(in the rows, 128 means zero)
runs of hidden systems
Z_359, run 1 (9 x 18)
[[ 80 164 131 101 104 180 144 143  98 101 144 134 128 187 175 104 133 130]
 [142  87 103 112 101 205 157 151 133 114 122 153 129 123  71 131 142  95]
 [106  73 134 160 102 111 132 133  74 112 156 103 129 122  83 161 115 185]
 [109 123 151 157  86  83 116 156 157 130  97  96 111 176 125 120 190 129]
 [172 128 148 117 131  99 137 121  97 117 186 125 119 153 121 102 163  57]
 [167 148 119 163 112 110 175  76 131 112 130 161 135  69 125 131 175 148]
 [141 140 137 126 135 110 128 145 148 159 145  96  51  88 163 181 122 145]
 [170 124 158 121  93 133 113 140 140 105 114 117 121 141 215  81  95 128]
 [153  96 113  74 120 110 132 119 187 122 119 164 150  90 104 119  75  87]]
Z_748, run 2 (9 x 18)
[[ 72  81 127 144  97 148 101 167  76 112 146 118 138 148  92 159 109 144]
 [137 125 131 138  88 137 131 149 142 119 108 129 120 181 109 105 215  90]
 [155 124 157 155 166 132 109 164 100 154 174  94  87 133 132 140 120  66]
 [132 134 123 198 141 107 125 101  75 133 131 123 140 108  95 148 192 163]
 [130 145 116  89 145  85  76 139 151 166 100  93  86 144 142 160 169 149]
 [176 164 137 152 186 161 119 105 122 150 104 104 136 137 168  83 121 149]
 [110 149 109 141 178  91 117  97 167 155 106 158 158  64 101 153  96 127]
 [101 114  95  67 141 151  88 117 108 124  98 127 162 148 121 125  91 189]
 [118 160 112  99 137 180 165 128 198 131  90 158 146 147 119  91 126  95]]
Z_822, run 3 (9 x 18)
[[139 100 144 180 123  78 126 140 129 135 154 129 127 104  73 149 155  69]
 [166 133 145 171 116  52 112  94 106 120 124 118 151 134 131 103 194 135]
 [191 165 127  99 171  90 154  81 156 146 143 130 119 114 130 105 155  98]
 [159 156 130 153 151 126 159  76 107 123 156 149 134  63 157 130  99 154]
 [126 144 107 119 150 120 128  98 179 150  77 124 132  84 137 141  96 201]
 [111 146 144  96 145 134 114 142 142 141 129  92 101 139 195 123  53 166]
 [ 77 133 127 103 102 179 154 145 163 105 106 151 151 147 149  98  67 131]
 [ 46 109 106  84 119 139 101 153 105 122 142 139 143 147  96 165  85 135]
 [104 108 116 115 102 187 105 160  84 117 116 111 124 191 112 126 172 144]]
Z_589, run 4 (9 x 18)
[[162 116 117 113  83 141 142 118  70 105 161 125  90 109 145 156 177 168]
 [162 140 116  95 140 123 161 120 199 150  99 121 108 149  91 107 183 102]
 [169  91 172 159 100 111 136 156 142 129 151  88  88 109 170 122  75 126]
 [134 122 121 160  84  68 119 100 147 102 103 177 174  92 114 122 171 108]
 [151 152 128  48 144  86 122  93 128 123 149 116 122 142 177 107  95 149]
 [131 172 127 157  95 188 170 128 150 113 103 157 117 117 180 108 164 126]
 [126 114 102  81 134 117 131 133 177 152 127 141  97  65 106 181  91 121]
 [148  75 127 122  58 140 147 128 127  93 102 112 137 145 120 106 134 194]
 [ 80 156 144 122 129  75 163 126 200 133 125 134 138 158 116 103 114  91]]
Z_227, run 5 (9 x 18)
[[ 51 140 159 187 128  85 144 126 120 122 143 110 152 150 116 122  98 153]
 [ 82 149 130  93 140 113 111 155 107 134 176 126 110 173 118 144 145  58]
 [136 120 120 140 108 198 179 125  67 101 166 135 118 144 105 121 163 137]
 [121 122  98 131 119 158 160 141 181 148 103 147 100  87  73 171 156 120]
 [169 126 158 197  91 107 117 143 132 128 118 113  89  88 177 141 160 132]
 [141 119 147 148  90  68 129 116 171 106 106 150 171 143 119  81 149  83]
 [176 148 134  73 142  74 161  85 122 125 181 115 105 133 142 113 137 124]
 [ 87 188  96 101 127 139 148  79 125 113 108 165 156 133 151 119 156 175]
 [129 120 105  51  94 159  88 154 147 123 109 145  99 115 177 156 103 127]]
Z_607, run 6 (9 x 18)
[[ 84 182 139 162 129 116 142 141 188 146 110 145 105 101 163 148 135 100]
 [ 84 116 116  91  85 102  96 127 110  86 137 179 180 134 131 125 106  95]
 [148 115 115  65 141 171 182 105 124 119 150 116 127 149 112  98  87 163]
 [112 155 127 144 132 173 163 155 140 152 147 111  54 112 129 175 155 126]
 [107 101 127 147  50  92 107 145 138  99 104 154 145 134 109 137 183 105]
 [160  88 159 101 123  81 143 119 130 115 159  94 140 173 115  78  90 117]
 [140 194 145 147 162 132 181 102 119 140 168 115  86 119 172 124 145 135]
 [114 156  92  90 112 104  85 121 127 128 112 172 126 105 133 168 190  99]
 [196  64 123  81  98 145  95 135 113 105 120 131 146 131 128 100 104 115]]
Z_589, run 7 (9 x 18)
[[ 91 161 135 124 104  75 116 129 177 133 119 141 101  85 187 162 107 130]
 [142 104  98  63  56 148 120 125 124  89 117 174 140 112 152 131 132 134]
 [130 139 118  88 140 152 206  99 187 125 124 137 133 129 105  96  97 143]
 [ 85 132 151 161  81 113 175 143 148 120 147 109  83 112 150 159 115 168]
 [109 105 111  82  63  89 131 138 142 103 137 157 124 134  96 150 172  97]
 [169 113 144  83 121 121 191 108 126 105 178 114 116 158 120  84 112 115]
 [133 165 155 195 115 101 197 108 146 126 151 126  97 105 138 129 171 123]
 [160 118 122  85  99  65  99 127 129 131 146 126  81 101 144 173 169 114]
 [216 104 133  99  94 143 143 114 144 105 110 130 132 141 144  72 154 112]]
Z_607, run 8 (9 x 18)
[[ 63 160 100 107 155 117 116 124 168 158  81 117 129 144 110 153 136 180]
 [104 118 141 141 129 184  86 177 103 119 124 134 144 176 133 108 115  68]
 [133 110 120 166 150 142 191  93 137 122 136 148 170 105  51 109 121 134]
 [ 83 127 131 133 152 101 107 137  73 145 167  84  96 146 111 178 130 170]
 [135 151 124 149 121 155 113 130 133 128  76 122 144 184 132  88 206 133]
 [163 108 140 142 179 108 108 134 131 152 152 127 143 114  77 121 106  48]
 [145 129 133 180 130 117 127  89  57 110 148 124 147  97 141 131 136 187]
 [124 152 103  90 174 107  79 123 161 173  78 103 119 144 128 142 145 165]
 [149 122 144 167 137 185  77 166 110 126 109 142 145 126 161 105 107  70]]
Z_359, run 9 (9 x 18)
[[106 126 153 160 165 125  75 162 117 152 107  75 138 191 132 102 111 134]
 [138 134 125 148 157 124  88 123 119 127 110 158 188 148  99  92 148  56]
 [130 151  94 133 185 116 113  81  86 148 138 146 154  95  85 158 160 146]
 [124 173 134 177 181 156 119 129 129 171 103  91  99 128 146 139 151 173]
 [163 126 149 163 162 166  68 167 119 146 112 120 128 124 165 112 102  73]
 [170  97 106 117 146 111  63 102 113 126  91 155 191  91 113 118 108 132]
 [105 149 113 118 198  89 111 102 156 171 101 102 141 125  97 138 104 173]
 [ 82 192 144 152 184 144 112 134 126 150 126 122 144 162 165 102 103 105]
 [133 147  95 115 157 196  91 130 109 130 105 181 163 107 128 127 132  80]]
Z_227, run 10 (9 x 18)
[[141 116 152 179 129 162 141 119 123 110 103 119 176 137 139  71  80 156]
 [119 126 115  91 186  86  93 128 154 164 137 133 139 109  88 152  84  83]
 [126 140 137 158 146 137 104 116  50 125 140  89 128 163 151 121 152 186]
 [102 130 105  93 150 181 117 156 173 143  88 140 150 166  90 110 121  85]
 [184 113 138 152 163 171 128 131  82 142 165 108  94  80 140 147  97 131]
 [ 97 115 114 179 135 114  98 121 142 138  67 141 184 123  72 128 151 147]
 [181 121 151 106 152 110  96 160 136 159 140  75  76 157 153 120 134  96]
 [136 155 133 177 157 158 159  90 112 115 120 152 190 135 115  69 126 121]
 [155 126  89  57 171 112  83 119 134 159 124 134 116 105  97 166 143 107]]
Z_822, run 11 (9 x 18)
[[120 128 145 119  82  89 204 121 191 118 141 118  94 124 123 125 131 140]
 [ 97 148 126  84  73  67 133 106 114  97 160 151 116 117 172 152 135 147]
 [162 112  95  43  84 144 149 107 133 104 124 141 116 126 132 128 147 166]
 [130 112 126 100 103 153 180 142 124 126 173 111  59 101 124 173 118 153]
 [109 115 133 147  39 123 137 149 150 104 104 136  97 105 163 154 155 159]
 [139  86 132  63  67  73 110 151 159 114 134 119  98 140 141 139 124 113]
 [135 105 142 104  64 118 190 122 106  83 178 123 110 154 125 109 143 132]
 [102 143 102  98  85 108 175 113 142 117 144 155 100 107  97 171 189 133]
 [172 111 118  92  80 113 103 124  95 114 142 126  85  99 163 165 171 154]]
Z_514, run 12 (9 x 18)
[[172 113 112  94 103 128  97 131 181 131  57 132 138 147 132  99 170 121]
 [167  85 141  98 125 123 122 120 120 106 150 137 160 116 138  91  40 112]
 [ 89 160 121 158 138  97 153  93 169 134 113 161 147  64 132 149 100 153]
 [ 84 139 121  59 108  80 114 143 149 135 143 107  80 154 143 167 139 138]
 [121 136  91  69 139 219 157 121 102 116 135 148 135 150 108 122 129 138]
 [132 100 134 172 141 175 129 173 147 151 131 126 108  86  95 160  92  84]
 [ 76 104 151 181  61 114 125 152 125 100 104 114 140 154 134 125 138 169]
 [114 149 136 110 138 102 152 119 155 120 134 136 157 189  96  74 152  69]
 [147 138 141 145 132 122 153 106  62 106 205 147 121  96 133 140 129  95]]
Z_514, run 13 (9 x 18)
[[132 152 130 138 183 137 146 117  84 133 182 136 140 148  85 115 146  67]
 [155 134 140 199 134 130 128 126  74 136 154 108  94  98 131 158 180 142]
 [179 124 135 142 116 118 101 134 143 139  74  92 113 165 141 101 199 147]
 [197 109 145 110 138 127  94 115 117 114 124 125 163 144 165  67  94 101]
 [141 139 125 157 156  82 106  87 132 132 118 156 172  58 140 133  88 138]
 [107 146 123  87 136  51 105 110 149 148 123  96 102 121 147 161 124 183]
 [117 164  96  42 162 179 127 116 126 138 123 127 117 160 154 119 113 157]
 [119 119 106 119 168 198  91 159 124 154 121 142 124  90 117 163  74  98]
 [ 65  93 132 173 110 136  99 162 123 132  94 104 140 133 100 157  99 177]]
Z_748, run 14 (9 x 18)
[[150 112 107 110 188 152  71 136  71 158 140 109 125 129  90 158 136 119]
 [120 160 103 152 175 174 147 119 140 164  93 115 121 135  82 137 185 158]
 [105 140 127 149 173 147  57 167 154 172  77 109 123 122 143 148  99 123]
 [159 111 115 151 172 144  88 111 120 140  80 137 194 130  83  92 130 127]
 [ 87 139 102  89 196 129 120 130 154 166 124 126 140 146  58 145 106 109]
 [ 74 158 108 139 161 206 101 142  96 134 104 140 159 161 124 121 127 135]
 [134 123 101 133 138 170  93 153 165 143  83 166 144 105  94 140 150  64]
 [146  71 124 137 164 183 109 159  98 148 128  97 130 141  66 137  98 126]
 [ 80 139 126 183 146 141 142 146 148 148  98 117 144 161  65 125 170 123]]

runs to name
run 15 (2 x 18)
[[ 88 191 138 179 126 146 194 110 124 117 159 158 125 111 145 126 147 112]
 [137 129 108 112  95 180 109 154 110 126 131 145  75  89 161 180 155 118]]
 => Z_359
run 16 (2 x 18)
[[ 74 180 151 165 145 105 180 103 143 127 140 114 139 158 141 100 114 158]
 [ 84 188  94  72 144 122  91 105 137 128 107 175 155 125 166 132 125 116]]
 => Z_822
run 17 (2 x 18)
[[ 84 152 135 149 188 172 131 145 104 148 168 135 126 108 124 148  67  94]
 [102  93 113 160 126 140  77 149  60 127 132 133 150 129  76 162 154 125]]
 => Z_227
run 18 (2 x 18)
[[136 169 130  95 114 103 103  99  78 103 142 136 134 145 206 108 149 154]
 [170 139  88  88 185 129  94 100 137 161 106 150 142  90  93 144 145 112]]
 => Z_514
run 19 (2 x 18)
[[136 141 157 129  63  71 175 124 166 104 145 123  95 136 167 109 161 123]
 [155 125 165 127 100  80 126 123  95 104 181 112 104 119 194 119  99 124]]
 => Z_748
run 20 (2 x 18)
[[145 138 163 156 122  41 121 115 134 130 130  89 126 169 136  98 177 132]
 [162 177 146 123 169  83 106 101 117 136 147 134 137 143 169  95 152  79]]
 => Z_607
run 21 (2 x 18)
[[180 119 110  73 148 142 128 126 152 147 149 136  88  70 134 160  95  99]
 [178  91 126 157  88 148 154 114 146 115  83 119 138 105 118 107 148 192]]
 => Z_589
run 22 (2 x 18)
[[ 79 149 146 131 102 125 200 121 173 115 141 125 117 128 147 119  81 161]
 [ 54 151 105  68  92 103 105 126 132 109 122 157 138 132 161 158 111 154]]
 => Z_822
run 23 (2 x 18)
[[154 151 130 170 171 165 147 132 141 160 142 131  87  61 131 164 119 101]
 [118 103 131 138  63 115  78 160 127 120  86 107 111 135 162 150 160 174]]
 => Z_514
run 24 (2 x 18)
[[181  92 120 124  88 151 143 110 147 108  99 140 136  72 144 120  95 178]
 [ 94 127 141 115 124 110 120 158 186 153 111  99  85 109 159 161  72 153]]
 => Z_607
run 25 (2 x 18)
[[146  86 123 132 171 178  83 140 105 143 104 109 168 141 101 106  69 139]
 [ 84 115 122 164 160 105  81 126 136 142  83 133 195 134  76 122 106 134]]
 => Z_359
run 26 (2 x 18)
[[133 133 124  72 149  66  97 105 178 136  98 129 165 143 138  93  92 119]
 [141 158 138 125 159 188 135 128  94 127 163 135 120 111 190 114  70 109]]
 => Z_607
run 27 (2 x 18)
[[139 132 114 145 148 168  88 138 160 142  79 168 153  67 147 136  86  99]
 [127  75 149 150 153 111  90 142 122 141 117  89 158 134 106 117  48 158]]
 => Z_822
run 28 (2 x 18)
[[166 101 159 165 123  69 112 105  87 114 157 101 138 106 152 115  95 160]
 [133 154 127 119 117  71 110 122 212 147  78 137 126 113 150 123 151 109]]
 => Z_359
run 29 (2 x 18)
[[165  70 120 109 135 156  68 160 151 140  88 123 140 106 123 129  69 113]
 [123 113 153 196 122 151 154 133 149 130 109 119 138  88 144 115  60 166]]
 => Z_607
run 30 (2 x 18)
[[ 83  88 124 119 105 149  72 175  93 126 111  97 128 179 113 148 129 152]
 [108 130 136 161 177 173 145 130 124 135 120 120 174 176  78  78 105 110]]
 => Z_514
run 31 (2 x 18)
[[166 144 150 205 119  96 179  91 132 122 137 132 132  90 121 112 166 134]
 [137 158 114  96 116  60 107 109 169 133 105 149 132 132 133 125 197  94]]
 => Z_227
run 32 (2 x 18)
[[107 156 135 153 116 127 171  93 104 103 172 173 146  73 153 133  99 127]
 [122  98 103  71  56 106 117 125 129 100 124 152 118  95 136 168 133 161]]
 => Z_748
run 33 (2 x 18)
[[154 145 123 160 167 158 199 101 128 135 157 142 129 108  67 119 156  97]
 [114 112 116 135 119  81  97 126  68 131 162 114 107 113 107 189 171 155]]
 => Z_607
run 34 (2 x 18)
[[121 134 147 145 128 107 151 145 177 144 153 134  88  69 148 162  77  96]
 [122 136 128  75  76 117  98 125 115  97 125 142 127 127 214 125 104 156]]
 => Z_359
run 35 (2 x 18)
[[ 94 169 129 104 116 121 142 120 151 105 137 182 163 149 144  92 125  54]
 [133 116 103  68 134 143 167  95  87 106 188 156 136 112  96 137 105 121]]
 => Z_607
